50 stands for zero in the data rows.
Here are some rows, each followed by its group. Rows of different groups can look alike.
Array([55, 44, 26, 53, 48, 67, 28, 49, 27, 42, 77, 43, 28, 24, 46, 24, 33,
       58, 34, 60, 30, 25, 69, 30]) 0
Array([27, 71, 66, 31, 53, 64, 61, 68, 54, 45, 57, 69, 42, 44, 74, 41, 50,
       65, 53, 63, 47, 50, 54, 71]) 1
Array([71, 28, 50, 71, 61, 25, 44, 28, 51, 52, 43, 27, 73, 68, 22, 65, 53,
       27, 56, 37, 41, 54, 44, 34]) 2
Array([73, 34, 65, 54, 58, 23, 49, 21, 40, 53, 49, 39, 65, 62, 39, 64, 57,
       27, 60, 26, 45, 52, 45, 25]) 3
Array([74, 26, 41, 65, 57, 29, 49, 26, 55, 42, 39, 29, 70, 68, 28, 71, 50,
       24, 56, 27, 51, 46, 40, 28]) 2
Array([66, 25, 31, 63, 56, 26, 38, 21, 53, 41, 56, 21, 69, 63, 21, 67, 38,
       23, 52, 25, 45, 46, 43, 26]) 2
Array([39, 55, 44, 36, 47, 71, 36, 49, 26, 46, 66, 55, 31, 27, 52, 23, 41,
       65, 46, 61, 45, 37, 49, 48]) 4
Array([40, 58, 41, 40, 50, 70, 36, 57, 36, 46, 58, 46, 25, 24, 47, 34, 30,
       58, 47, 63, 42, 34, 55, 51]) 5
Array([66, 38, 50, 73, 52, 30, 57, 34, 64, 62, 32, 28, 68, 63, 42, 62, 57,
       25, 56, 38, 51, 50, 53, 46]) 6
Array([50, 65, 52, 38, 49, 65, 44, 72, 28, 51, 68, 62, 30, 24, 59, 29, 40,
       66, 37, 62, 50, 41, 62, 45]) 4
Array([62, 39, 50, 67, 42, 30, 71, 39, 76, 56, 32, 45, 73, 76, 38, 66, 62,
       45, 63, 34, 55, 67, 42, 57]) 6
Array([36, 74, 75, 33, 39, 61, 65, 72, 44, 54, 53, 75, 42, 45, 75, 49, 63,
       67, 43, 61, 50, 54, 52, 68]) 1
Array([41, 55, 38, 44, 42, 72, 38, 64, 24, 50, 66, 53, 25, 29, 50, 31, 32,
       57, 31, 62, 40, 29, 61, 43]) 4
Array([79, 18, 39, 77, 62, 32, 44, 28, 55, 50, 50, 22, 61, 64, 19, 68, 50,
       17, 43, 36, 48, 35, 48, 28]) 3
Array([49, 59, 45, 42, 52, 71, 48, 69, 35, 47, 67, 56, 35, 31, 49, 36, 47,
       61, 33, 61, 49, 35, 52, 51]) 5
Array([29, 69, 68, 37, 40, 68, 62, 66, 58, 44, 48, 76, 45, 41, 74, 48, 57,
       73, 46, 72, 58, 58, 50, 70]) 1
Array([75, 23, 25, 86, 70, 32, 46, 32, 65, 50, 50, 17, 58, 57, 26, 63, 50,
       19, 33, 26, 59, 36, 52, 34]) 2
Array([18, 71, 75, 30, 41, 51, 56, 55, 58, 59, 30, 64, 56, 58, 60, 59, 64,
       54, 86, 56, 55, 73, 56, 61]) 7
Array([69, 25, 46, 69, 60, 30, 53, 35, 54, 55, 54, 39, 67, 67, 37, 59, 54,
       30, 31, 30, 53, 47, 36, 33]) 3
Array([36, 64, 64, 32, 45, 48, 66, 53, 70, 47, 34, 64, 58, 61, 68, 56, 62,
       61, 80, 47, 48, 82, 48, 70]) 8
Array([32, 73, 74, 20, 37, 50, 64, 65, 62, 56, 30, 72, 50, 63, 75, 54, 67,
       68, 76, 47, 57, 76, 53, 76]) 7
Array([56, 50, 35, 37, 55, 73, 38, 50, 32, 44, 64, 57, 24, 21, 49, 28, 38,
       75, 31, 52, 36, 37, 67, 48]) 0
Array([34, 71, 70, 35, 44, 63, 59, 62, 62, 44, 50, 69, 46, 46, 65, 41, 53,
       67, 58, 62, 52, 64, 50, 76]) 1
Array([41, 73, 74, 35, 48, 56, 75, 67, 72, 55, 43, 80, 55, 53, 75, 54, 61,
       72, 51, 52, 56, 77, 45, 91]) 7
Array([64, 22, 35, 75, 63, 34, 50, 34, 68, 49, 56, 23, 60, 60, 24, 64, 45,
       27, 27, 27, 48, 32, 48, 29]) 3
Array([33, 54, 32, 23, 39, 68, 32, 51, 14, 39, 60, 47, 32, 27, 33, 34, 33,
       56, 57, 61, 42, 31, 56, 26]) 4
Array([33, 74, 66, 31, 40, 64, 52, 80, 49, 60, 54, 66, 45, 42, 62, 36, 55,
       60, 51, 59, 58, 60, 52, 68]) 1
Array([67, 42, 42, 72, 51, 33, 62, 48, 88, 58, 35, 37, 69, 72, 41, 73, 56,
       39, 64, 37, 47, 67, 42, 61]) 6
Array([36, 68, 77, 31, 48, 43, 60, 57, 67, 48, 44, 72, 65, 62, 78, 57, 73,
       60, 75, 52, 61, 75, 50, 76]) 8
Array([46, 53, 45, 33, 41, 69, 40, 59, 27, 44, 68, 61, 31, 30, 58, 33, 48,
       60, 47, 64, 46, 42, 58, 50]) 4
Array([38, 67, 73, 42, 41, 45, 58, 66, 73, 62, 38, 66, 51, 55, 64, 50, 54,
       59, 62, 66, 55, 71, 47, 66]) 7
Array([17, 70, 76, 31, 36, 60, 52, 68, 44, 58, 49, 68, 44, 46, 59, 47, 47,
       59, 60, 69, 46, 58, 58, 57]) 1
Array([28, 65, 75, 33, 42, 53, 58, 58, 49, 49, 42, 62, 43, 59, 67, 57, 64,
       53, 74, 48, 56, 64, 50, 62]) 7
Array([46, 72, 84, 39, 47, 50, 64, 66, 69, 60, 44, 79, 62, 58, 86, 64, 71,
       70, 39, 50, 56, 73, 54, 92]) 8
Array([83, 27, 33, 67, 59, 32, 57, 39, 73, 51, 42, 31, 64, 69, 25, 66, 51,
       33, 48, 35, 55, 50, 40, 39]) 2
Array([37, 54, 41, 43, 52, 69, 41, 52, 26, 41, 72, 49, 29, 29, 52, 25, 33,
       57, 42, 61, 37, 32, 54, 44]) 5
Array([59, 27, 39, 65, 60, 24, 38, 16, 49, 53, 47, 25, 65, 62, 16, 61, 40,
       23, 59, 28, 46, 50, 50, 19]) 3
Array([39, 65, 59, 35, 47, 68, 40, 50, 27, 47, 68, 65, 33, 31, 63, 33, 49,
       67, 54, 73, 54, 53, 52, 49]) 5
Array([29, 62, 46, 34, 49, 70, 40, 54, 40, 43, 56, 52, 30, 31, 53, 31, 37,
       54, 64, 68, 40, 38, 56, 47]) 5
Array([75, 19, 33, 76, 65, 33, 46, 25, 70, 44, 39, 20, 64, 60, 25, 72, 48,
       26, 39, 30, 45, 38, 53, 30]) 3
Array([53, 68, 75, 45, 47, 50, 56, 69, 70, 63, 47, 68, 64, 58, 77, 58, 67,
       62, 45, 56, 50, 69, 47, 70]) 8
Array([25, 72, 75, 33, 49, 51, 50, 58, 54, 55, 39, 63, 54, 56, 64, 50, 67,
       51, 57, 59, 62, 70, 50, 62]) 7
Array([80, 24, 39, 80, 69, 32, 56, 36, 62, 54, 51, 23, 69, 64, 32, 68, 60,
       30, 23, 22, 50, 34, 45, 39]) 2
Array([26, 68, 81, 45, 46, 48, 55, 54, 63, 64, 36, 71, 53, 58, 77, 59, 66,
       59, 70, 62, 56, 68, 55, 73]) 7
Array([54, 50, 27, 44, 50, 71, 50, 61, 31, 46, 73, 51, 25, 29, 52, 31, 38,
       66, 35, 54, 41, 31, 58, 49]) 4
Array([67, 27, 44, 74, 62, 29, 45, 29, 48, 46, 48, 30, 66, 64, 23, 59, 47,
       23, 57, 29, 49, 46, 39, 28]) 2
Array([53, 39, 29, 59, 63, 68, 28, 44, 27, 42, 80, 43, 24, 19, 36, 29, 32,
       64, 13, 53, 40, 14, 71, 47]) 0
Array([44, 57, 42, 36, 52, 71, 43, 54, 40, 43, 77, 59, 25, 25, 63, 26, 38,
       75, 33, 60, 49, 32, 51, 59]) 4
Array([45, 70, 61, 51, 51, 50, 69, 71, 74, 58, 39, 60, 50, 64, 67, 60, 62,
       62, 49, 57, 57, 71, 47, 81]) 8
Array([32, 59, 45, 33, 55, 69, 40, 52, 30, 47, 71, 62, 28, 28, 51, 31, 42,
       64, 51, 62, 50, 41, 54, 50]) 5
Array([61, 39, 21, 50, 57, 75, 35, 50, 32, 27, 71, 46, 22, 19, 49, 23, 16,
       61, 17, 45, 29, 11, 60, 46]) 0
Array([65, 25, 43, 67, 59, 26, 44, 25, 52, 54, 40, 22, 67, 64, 24, 70, 51,
       16, 48, 38, 40, 51, 51, 27]) 2
Array([41, 68, 54, 30, 45, 68, 60, 73, 44, 39, 54, 69, 44, 42, 60, 41, 54,
       70, 44, 64, 58, 53, 47, 66]) 1
Array([36, 64, 77, 45, 47, 41, 57, 63, 72, 59, 35, 61, 70, 61, 69, 63, 63,
       52, 63, 47, 41, 65, 51, 67]) 8
Array([36, 74, 83, 39, 44, 43, 61, 49, 67, 48, 28, 74, 69, 61, 69, 69, 63,
       63, 76, 57, 57, 87, 47, 68]) 8
Array([37, 67, 62, 34, 33, 64, 48, 70, 52, 49, 36, 65, 41, 49, 64, 45, 58,
       59, 63, 68, 53, 58, 33, 67]) 1
Array([39, 62, 46, 45, 58, 73, 42, 61, 28, 49, 61, 50, 33, 29, 50, 38, 35,
       57, 41, 66, 46, 32, 53, 52]) 5
Array([31, 72, 71, 28, 48, 60, 54, 65, 39, 52, 47, 69, 47, 43, 63, 40, 55,
       59, 51, 60, 59, 52, 49, 58]) 1
Array([70, 19, 26, 73, 59, 29, 42, 27, 57, 46, 49, 18, 63, 59, 20, 65, 42,
       18, 31, 34, 52, 33, 43, 23]) 2
Array([86, 19, 16, 76, 62, 39, 48, 44, 71, 45, 46, 20, 58, 65, 25, 74, 34,
       26, 37, 28, 38, 35, 36, 36]) 3
Array([51, 36, 35, 64, 50, 32, 52, 36, 65, 44, 29, 31, 67, 69, 29, 69, 46,
       30, 68, 29, 47, 60, 47, 50]) 6
Array([70, 40, 48, 58, 36, 30, 57, 44, 74, 54, 36, 34, 75, 72, 42, 70, 56,
       44, 56, 42, 60, 63, 42, 46]) 6
Array([85, 21, 22, 82, 61, 33, 47, 30, 64, 60, 49, 22, 66, 63, 19, 59, 41,
       23, 38, 28, 55, 42, 35, 29]) 3
Array([67, 42, 54, 58, 47, 30, 66, 44, 66, 53, 43, 45, 75, 69, 51, 64, 56,
       43, 63, 41, 62, 69, 42, 53]) 6
Array([43, 54, 36, 42, 45, 71, 38, 60, 35, 39, 64, 54, 21, 24, 51, 35, 37,
       57, 38, 59, 34, 31, 63, 54]) 5
Array([40, 60, 32, 40, 37, 67, 42, 60, 36, 37, 59, 54, 30, 31, 46, 35, 40,
       60, 56, 70, 50, 41, 44, 42]) 4
Array([61, 56, 74, 41, 45, 23, 68, 42, 69, 56, 33, 63, 77, 70, 69, 68, 69,
       53, 73, 40, 67, 87, 53, 67]) 6
Array([40, 68, 72, 25, 36, 45, 68, 60, 69, 47, 28, 74, 60, 71, 70, 61, 68,
       70, 87, 47, 58, 87, 36, 70]) 8
Array([70, 40, 37, 81, 51, 36, 54, 45, 80, 52, 36, 28, 61, 67, 48, 70, 47,
       33, 49, 37, 58, 57, 48, 55]) 6
Array([45, 57, 34, 45, 45, 72, 45, 57, 41, 48, 61, 53, 21, 34, 60, 21, 33,
       65, 50, 73, 55, 38, 55, 50]) 4
Array([18, 68, 87, 34, 51, 41, 58, 48, 67, 45, 32, 70, 63, 60, 75, 63, 63,
       58, 73, 56, 46, 78, 54, 73]) 8
Array([62, 41, 49, 59, 50, 33, 62, 42, 68, 50, 34, 40, 61, 72, 52, 70, 52,
       46, 70, 31, 50, 75, 38, 53]) 6
Array([42, 50, 29, 44, 54, 66, 32, 44, 31, 36, 66, 44, 27, 27, 47, 19, 36,
       59, 42, 66, 44, 24, 52, 39]) 4
Array([65, 50, 30, 41, 41, 65, 44, 60, 33, 45, 56, 60, 33, 33, 43, 19, 44,
       72, 40, 64, 55, 41, 44, 35]) 0
Array([76, 25, 32, 67, 55, 30, 50, 35, 55, 51, 43, 27, 66, 67, 22, 67, 46,
       29, 41, 30, 52, 45, 45, 26]) 3
Array([27, 59, 67, 49, 41, 49, 58, 60, 56, 55, 37, 62, 52, 51, 66, 54, 53,
       50, 48, 59, 51, 54, 57, 70]) 7
Array([72, 21, 26, 65, 62, 32, 48, 26, 63, 47, 50, 20, 62, 65, 21, 66, 37,
       19, 40, 32, 47, 36, 48, 27]) 3
Array([49, 63, 43, 37, 51, 69, 57, 59, 37, 36, 58, 70, 37, 29, 60, 30, 43,
       75, 59, 63, 50, 50, 56, 56]) 4
Array([62, 30, 40, 58, 61, 26, 49, 25, 57, 43, 51, 39, 74, 68, 36, 65, 56,
       39, 45, 23, 54, 48, 40, 30]) 3
Array([41, 55, 36, 36, 53, 73, 38, 54, 19, 45, 66, 52, 27, 23, 49, 31, 33,
       60, 43, 55, 43, 30, 59, 43]) 4
Array([84, 18, 35, 82, 59, 36, 44, 33, 49, 55, 52, 25, 69, 61, 20, 65, 49,
       30, 26, 35, 53, 36, 40, 32]) 3
Array([42, 59, 59, 47, 48, 51, 68, 72, 69, 61, 41, 59, 57, 60, 62, 52, 56,
       53, 50, 46, 63, 63, 52, 75]) 8
Array([30, 58, 75, 45, 52, 56, 57, 59, 50, 55, 48, 69, 51, 55, 72, 56, 62,
       52, 52, 53, 51, 60, 53, 71]) 7
Array([83, 31, 38, 70, 57, 27, 54, 38, 68, 47, 49, 30, 76, 70, 38, 70, 59,
       33, 41, 28, 49, 52, 38, 32]) 2
Array([29, 61, 50, 31, 33, 63, 53, 67, 54, 49, 46, 53, 32, 47, 54, 42, 50,
       53, 61, 67, 51, 50, 50, 59]) 1
Array([35, 63, 71, 43, 48, 54, 61, 64, 67, 61, 43, 68, 57, 51, 68, 59, 54,
       61, 59, 58, 58, 69, 59, 74]) 7
Array([66, 18, 26, 64, 65, 27, 45, 23, 55, 44, 41, 23, 56, 61, 19, 61, 44,
       22, 45, 33, 46, 38, 42, 22]) 3
Array([73, 20, 30, 82, 60, 32, 44, 27, 56, 52, 41, 19, 59, 69, 13, 63, 47,
       18, 43, 32, 45, 36, 37, 29]) 3
Array([41, 50, 37, 47, 54, 69, 31, 58, 23, 47, 69, 44, 25, 22, 45, 18, 36,
       53, 21, 70, 40, 26, 60, 32]) 4
Array([74, 24, 37, 81, 61, 28, 41, 32, 51, 49, 54, 22, 69, 64, 27, 63, 46,
       20, 30, 27, 49, 37, 43, 19]) 3
Which 3 groups are nearest to each row below, nearest first, going by the distance to the group's nearest row?
Array([28, 63, 77, 22, 46, 50, 50, 54, 56, 43, 41, 71, 51, 51, 70, 52, 59,
       63, 70, 58, 54, 67, 52, 64]) -> 7 1 8
Array([48, 62, 60, 46, 35, 58, 61, 75, 72, 52, 44, 71, 48, 57, 65, 50, 56,
       68, 43, 59, 55, 60, 43, 83]) -> 8 1 7
Array([41, 61, 44, 35, 42, 68, 52, 54, 30, 48, 65, 60, 29, 37, 59, 19, 42,
       66, 57, 65, 49, 45, 61, 52]) -> 4 5 0
Which 2 groups are nearest to each row below, nearest first, going by the distance to the group's nearest row?
Array([66, 16, 43, 64, 54, 26, 46, 20, 52, 50, 48, 25, 65, 66, 28, 67, 41,
       28, 58, 27, 52, 48, 41, 19]) -> 2 3
Which 2 groups are nearest to each row below, nearest first, going by the distance to the centre of the group?
Array([69, 32, 48, 75, 64, 22, 59, 31, 61, 52, 43, 38, 75, 72, 35, 69, 65,
       35, 53, 30, 44, 56, 43, 36]) -> 2 6
Array([52, 54, 34, 53, 45, 76, 51, 69, 37, 42, 70, 45, 24, 29, 47, 25, 39,
       64, 26, 59, 46, 26, 55, 53]) -> 4 0
Which 3 groups are nearest to each row below, nearest first, going by the average distance to the group's rows?
Array([73, 25, 31, 66, 66, 30, 45, 31, 70, 50, 33, 20, 63, 66, 31, 70, 46,
       27, 47, 37, 39, 40, 48, 34]) -> 2 3 6
Array([23, 65, 76, 27, 37, 49, 57, 63, 59, 42, 40, 69, 55, 55, 66, 62, 58,
       64, 61, 58, 57, 63, 56, 68]) -> 7 1 8
Which 3 groups are nearest to each row below, nearest first, going by the distance to the centre of the group?
Array([41, 70, 80, 36, 44, 55, 64, 63, 60, 59, 41, 70, 52, 59, 76, 56, 66,
       62, 60, 51, 57, 73, 45, 72]) -> 7 8 1
Array([39, 62, 48, 31, 44, 71, 42, 59, 32, 49, 72, 68, 29, 29, 53, 27, 44,
       71, 33, 63, 48, 38, 49, 60]) -> 5 4 0
Array([62, 40, 55, 49, 51, 29, 63, 35, 59, 53, 30, 43, 72, 65, 54, 64, 58,
       34, 71, 38, 46, 72, 43, 54]) -> 6 2 8
Array([31, 76, 86, 26, 40, 47, 66, 57, 62, 61, 35, 78, 55, 63, 74, 52, 65,
       63, 75, 56, 51, 76, 49, 70]) -> 7 8 1
